[110 119 150 120 114 104 151 118 141 123 104 107 130 149 137]
Read off the entry just right of 130.
A: 149
Read off the median entry.
A: 120
